In the rows, zero is written as 128.
Each path is a new rotation, seen through one point. The rows after it are directions, each followed by how far the rotation turns it, in degrees a step (0 if it stays put).
Each turn is a multiple of 5 degrees from 10 to 175, or 0.
Each row of a path follows its step; steps can be skipped.
Rotation 1:
step 0: [116 127 121 126 120 126 132 124 127 134 134 132 126 122 125 124 126 128
 125 117 120 125 131 137 130 123 134 133 121 122 122 132 125 119 134 128
 140 122 127 124 125 119 133 133]
step 1: [136 145 123 130 121 128 128 134 125 121 128 141 134 141 129 134 126 135
 133 124 133 126 133 120 132 130 124 135 130 128 125 127 132 127 125 127
 124 120 124 128 120 123 129 133]
step 2: [128 130 131 129 114 124 130 127 123 139 134 121 123 122 130 137 128 124
 124 123 125 130 136 133 136 129 117 118 130 131 129 119 125 133 126 141
 124 130 127 123 125 128 133 123]
step 3: [127 124 133 138 128 125 122 126 139 135 121 128 136 123 128 129 126 144
 121 127 127 133 128 126 123 124 122 129 128 133 121 136 140 128 129 133
 130 120 129 135 127 125 134 134]
step 4: [138 135 136 130 134 121 129 124 122 126 132 129 123 128 123 124 124 123
 134 135 127 141 132 130 130 138 124 130 127 139 141 135 132 130 122 131
 127 120 129 129 129 129 118 125]
step 5: [127 127 124 131 128 128 131 118 130 136 117 116 128 128 126 126 139 130
 121 126 134 129 119 128 132 138 135 118 125 135 122 128 129 120 130 129
 134 131 134 121 129 131 124 117]
step 6: [119 119 136 127 138 137 129 128 127 124 125 142 127 138 127 127 124 133
 124 132 125 128 126 118 120 127 128 129 127 138 130 131 127 121 119 126
 120 130 125 130 135 131 131 119]
step 7: [130 124 123 121 137 128 132 135 121 127 130 129 124 123 128 120 127 114
 127 122 124 127 115 134 124 128 120 120 127 124 134 130 126 125 131 124
 135 120 129 114 127 129 131 126]
step 8: [122 124 123 133 133 127 123 133 126 126 126 137 141 131 129 125 129 129
 139 122 135 126 130 124 123 132 134 135 122 129 114 116 129 128 137 127
 129 134 134 121 124 130 130 125]
step 9: [127 125 117 125 131 134 130 123 124 114 139 129 125 126 126 137 130 130
 134 126 130 123 133 128 124 119 122 128 127 128 139 122 122 135 121 141
 131 130 121 130 127 126 133 123]
step 10: [131 129 133 122 118 124 129 126 128 121 121 116 140 119 131 127 129 129
 120 124 125 132 130 130 125 118 127 136 129 118 125 124 132 130 130 123
 135 123 129 123 120 135 139 128]
Directions:
[129 128 126 125 131 125 129 127 129 125 129 130 129 129 128 131 126 127
 127 127 128 131 127 128 131 128 128 125 130 129 131 128 128 129 125 128
 126 129 127 128 128 129 128 131] : 140
[130 128 127 127 127 127 129 129 131 127 126 129 126 125 131 130 126 131
 128 129 125 128 131 126 129 131 129 126 125 126 128 129 128 130 129 129
 128 126 129 128 128 129 128 126] : 40
Rotation 2:
step 0: [131 124 140 133 121 137 121 125 124 130 130 125 140 132 124 122 130 131
 122 132 122 142 130 125 129 129 126 119 138 122 128 126 127 126 129 132
 121 132 121 125 133 128 136 130]
step 1: [129 123 124 130 131 123 125 128 126 136 134 141 131 123 126 117 122 123
 122 127 128 129 126 128 131 123 129 135 128 123 131 138 130 132 118 136
 138 133 135 120 136 133 130 125]
step 2: [130 134 136 123 134 132 129 125 119 141 128 125 133 138 135 125 128 134
 125 128 124 122 135 127 136 131 125 132 120 127 130 129 132 139 126 134
 123 118 120 124 125 130 126 131]
step 3: [133 119 122 119 128 135 124 133 122 127 125 127 141 121 128 126 127 120
 131 124 129 129 127 127 136 139 127 126 136 122 127 120 131 130 124 130
 116 137 125 124 134 133 129 128]
step 4: [124 125 127 130 136 130 125 127 124 139 122 124 128 131 129 119 120 128
 129 119 118 136 127 124 127 125 129 119 133 124 131 140 133 131 126 137
 138 127 132 136 136 129 134 124]
step 5: [129 133 129 127 124 136 134 122 127 131 127 132 131 135 132 118 126 131
 124 136 129 125 128 133 132 137 128 124 130 121 136 136 121 131 127 136
 121 125 134 111 124 131 131 132]
step 6: [134 126 134 123 126 128 117 120 115 132 133 135 130 128 129 123 121 118
 125 127 135 139 129 123 134 130 125 127 126 121 124 130 141 129 130 124
 122 131 123 129 128 133 127 123]
step 7: [131 126 126 127 136 131 129 134 122 137 132 130 138 123 127 119 138 129
 135 123 122 128 124 130 137 127 132 125 128 135 125 139 130 129 131 135
 131 122 127 121 142 132 128 132]
step 8: [130 123 123 132 136 130 128 126 121 138 128 122 123 129 138 124 114 136
 130 126 133 127 126 131 130 132 123 126 128 124 139 118 130 134 125 134
 117 127 130 120 129 129 135 130]
step 9: [133 138 134 127 123 130 125 125 126 127 125 129 139 131 136 117 124 122
 131 129 117 131 130 118 135 137 129 125 139 126 129 127 137 122 130 129
 128 135 128 124 131 125 129 119]
step 10: [125 127 128 126 133 130 125 133 121 129 139 128 131 126 121 123 134 130
 126 124 133 129 126 131 129 129 130 124 127 115 132 140 141 125 126 141
 132 125 137 125 128 132 138 130]
Directions:
[127 128 126 127 130 126 129 124 125 129 128 125 124 127 130 128 126 127
 125 127 127 129 127 128 130 126 130 128 127 126 126 126 128 127 127 127
 132 130 126 128 127 129 128 127] : 155
[124 128 128 127 130 128 129 131 127 125 127 125 129 130 131 129 126 129
 131 128 128 127 127 127 128 130 129 130 130 127 125 127 130 130 127 131
 128 129 129 128 129 126 127 126] : 65
[129 126 128 132 128 127 133 126 129 129 131 126 127 131 128 128 129 127
 130 124 130 126 130 128 128 128 128 128 127 129 129 130 127 129 127 130
 130 128 129 128 128 131 127 128] : 120
Rotation 3:
step 0: [134 120 124 123 134 126 117 132 124 123 113 121 125 128 137 124 132 124
 131 133 127 137 129 136 125 119 130 123 129 128 133 131 118 130 131 132
 124 125 128 127 127 124 142 131]
step 1: [122 127 140 125 129 137 123 127 119 121 136 130 137 126 132 122 130 124
 120 122 120 128 126 128 117 129 124 120 124 135 134 136 121 122 133 128
 132 127 125 121 132 135 132 134]
step 2: [131 132 127 132 120 129 117 126 134 132 135 133 132 122 126 139 131 145
 121 127 133 126 130 122 124 128 132 127 127 130 137 134 121 134 133 125
 131 129 133 125 136 120 119 132]
step 3: [136 124 120 132 123 132 128 134 129 125 120 127 125 124 129 132 119 124
 122 128 134 129 145 118 134 128 126 126 130 141 127 127 130 123 128 135
 130 131 129 133 139 119 132 126]
step 4: [125 131 133 125 124 128 137 137 126 133 128 131 126 135 130 128 126 128
 122 125 123 130 128 124 126 118 127 119 121 128 115 136 133 124 137 135
 126 126 118 139 135 134 125 119]
step 5: [118 129 127 118 124 133 130 134 128 137 131 124 127 131 121 126 125 130
 125 130 125 131 125 124 123 121 142 133 129 116 129 118 121 124 123 121
 126 135 130 133 136 128 116 132]
step 6: [134 126 128 129 122 130 125 126 127 133 131 127 127 120 123 121 128 127
 142 128 123 132 133 123 123 125 132 133 134 131 126 129 128 126 111 136
 132 132 144 137 122 132 131 122]
step 7: [140 132 130 127 128 121 140 133 128 128 129 133 129 122 135 118 126 126
 132 127 127 127 121 134 119 120 123 121 131 136 122 128 117 132 123 123
 124 129 124 126 119 118 130 121]
step 8: [117 129 135 134 134 127 137 135 126 126 132 133 126 116 119 123 136 122
 122 131 135 133 125 131 123 137 134 129 126 122 135 125 123 128 131 124
 128 129 127 117 133 123 132 118]
step 9: [130 125 128 136 133 115 132 126 126 133 130 128 122 133 127 129 133 135
 129 128 133 136 129 113 127 131 128 139 121 126 135 134 127 122 136 129
 136 128 139 127 123 124 137 135]
step 10: [135 123 132 123 136 128 131 126 121 125 130 108 126 128 131 126 125 135
 129 117 128 133 138 123 136 126 124 126 132 133 124 131 129 126 135 121
 128 128 122 125 121 119 125 126]
Directions:
[129 128 128 128 129 129 126 129 128 127 130 125 130 125 131 128 128 130
 132 125 126 128 126 128 127 128 130 126 130 127 130 128 127 126 125 130
 126 129 127 128 128 130 128 131] : 70
[127 128 129 127 128 127 128 131 126 126 128 127 126 126 127 126 129 129
 129 128 127 131 130 126 126 126 129 130 126 131 129 131 125 128 128 130
 128 129 128 128 130 124 125 127] : 0
[131 128 128 128 128 131 128 130 128 127 124 124 127 128 127 128 130 126
 127 129 127 127 129 129 130 130 130 129 129 126 132 128 127 128 126 126
 127 131 127 127 131 127 128 126] : 140
Rotation 4:
step 0: [132 130 127 120 122 130 126 132 126 113 129 137 120 139 131 126 126 129
 119 131 128 126 127 124 132 126 128 124 122 127 132 125 133 130 130 132
 127 128 116 125 128 125 130 132]
step 1: [134 132 131 130 136 128 139 124 127 129 122 136 133 124 123 121 119 132
 132 128 126 136 139 128 119 124 122 121 126 130 126 122 136 129 125 126
 130 131 124 127 132 128 127 130]
step 2: [129 137 129 127 125 126 123 125 129 131 120 129 115 126 119 133 123 131
 126 129 121 119 133 125 124 124 138 129 136 124 125 125 119 130 134 120
 128 128 126 132 127 124 126 131]
step 3: [136 131 126 126 130 127 127 137 124 121 135 120 129 134 129 129 121 121
 120 132 126 121 132 132 128 131 128 126 128 123 124 126 129 125 118 130
 120 126 117 130 127 134 120 132]
step 4: [130 129 135 125 128 127 136 119 124 130 122 121 133 126 127 119 125 130
 122 119 130 128 130 131 117 127 126 133 132 129 127 118 130 119 125 121
 125 124 135 126 133 130 125 120]
step 5: [124 123 136 136 124 134 128 126 132 122 124 123 117 131 127 136 131 126
 133 116 124 115 126 125 129 124 136 134 126 122 131 125 132 131 130 126
 127 128 126 130 127 130 124 132]
step 6: [136 130 125 134 133 132 127 125 127 128 131 128 136 126 126 133 134 121
 128 124 122 127 131 135 124 144 126 130 119 131 132 135 135 122 121 127
 122 132 125 133 125 132 124 129]
step 7: [125 124 131 123 120 123 131 124 124 128 128 128 120 125 130 127 130 128
 127 129 121 132 126 132 122 127 126 143 124 137 134 127 123 118 126 120
 127 127 136 130 124 119 133 124]
step 8: [125 122 130 130 129 125 137 129 133 123 127 125 119 137 137 134 128 130
 138 133 125 122 120 132 125 128 121 128 124 123 129 136 134 132 126 132
 127 122 122 128 127 124 128 138]
step 9: [129 135 120 132 133 126 130 120 131 134 125 132 134 133 125 128 133 139
 121 132 122 130 126 132 127 136 120 128 121 125 132 133 132 124 132 123
 131 131 125 132 139 128 130 123]
step 10: [125 126 122 132 123 123 126 129 127 122 131 129 122 133 124 129 125 129
 130 129 112 135 128 126 134 114 128 131 133 124 131 124 128 123 126 127
 132 132 126 131 125 118 134 121]
Directions:
[125 128 132 128 129 129 127 131 128 125 130 125 127 128 128 129 127 128
 127 129 126 129 130 127 129 126 128 128 124 125 128 128 128 127 127 131
 131 127 128 129 126 129 130 130] : 145
[126 128 128 128 125 128 127 126 129 128 126 125 130 130 129 126 128 128
 125 126 127 127 125 128 132 127 125 126 129 124 127 127 130 127 128 129
 129 127 128 129 130 129 127 126] : 70
Rotation 5:
step 0: [134 123 118 131 140 138 130 122 138 124 130 129 131 123 119 124 124 120
 126 128 132 124 121 137 123 134 131 132 135 128 128 123 126 126 129 126
 135 122 126 137 129 133 123 129]
step 1: [128 131 128 131 120 131 128 125 134 132 132 128 127 137 130 134 121 121
 131 123 142 130 121 125 131 121 135 132 124 134 138 133 126 139 130 130
 124 135 125 128 122 120 120 124]
step 2: [124 122 133 123 120 118 127 136 127 133 133 123 118 123 124 126 126 123
 120 128 117 129 133 116 125 131 130 124 121 126 131 126 136 129 127 133
 126 129 117 132 135 125 125 128]
step 3: [130 121 118 120 134 131 125 123 136 128 120 131 129 123 128 126 135 131
 135 131 116 130 133 129 124 133 134 131 135 130 117 132 134 126 121 127
 131 127 133 120 131 120 119 124]
step 4: [129 140 139 130 123 129 135 129 124 127 126 126 134 137 134 129 127 133
 134 137 135 135 127 130 131 119 126 123 132 130 128 135 126 124 126 133
 123 121 131 113 128 122 126 124]
step 5: [131 123 137 128 134 131 134 135 120 124 138 132 127 123 128 127 123 136
 117 129 124 129 121 131 127 135 123 117 124 125 127 120 130 118 131 127
 118 124 126 133 131 130 132 133]
step 6: [121 123 118 127 137 139 117 118 133 119 127 129 133 128 127 131 126 130
 131 117 127 121 116 129 129 128 123 127 128 126 129 130 129 126 126 123
 131 140 134 125 123 127 129 135]
step 7: [117 140 128 127 122 124 125 128 121 134 126 123 125 135 129 129 124 124
 119 130 133 126 125 124 144 121 119 133 125 130 132 131 125 135 121 126
 135 129 123 125 123 133 129 123]
step 8: [131 123 127 121 134 124 132 129 121 138 123 132 117 122 123 128 129 129
 122 129 119 138 140 133 129 129 134 131 121 129 124 120 123 131 126 123
 126 131 123 136 131 133 136 134]
step 9: [131 126 126 131 129 132 124 121 134 133 121 129 131 138 132 123 132 132
 144 120 124 124 139 134 120 126 129 129 129 126 126 137 129 131 139 128
 134 128 135 125 132 129 133 130]
step 10: [127 139 130 130 116 119 128 140 126 125 137 127 135 130 136 129 127 129
 129 128 138 125 135 131 129 128 120 129 134 131 123 124 133 128 133 135
 124 118 130 131 122 135 129 122]
Directions:
[128 129 128 129 130 128 127 133 127 129 129 127 129 129 127 129 127 128
 127 129 124 126 128 128 129 131 127 128 128 130 130 129 127 128 129 130
 131 123 126 128 128 130 127 127] : 140
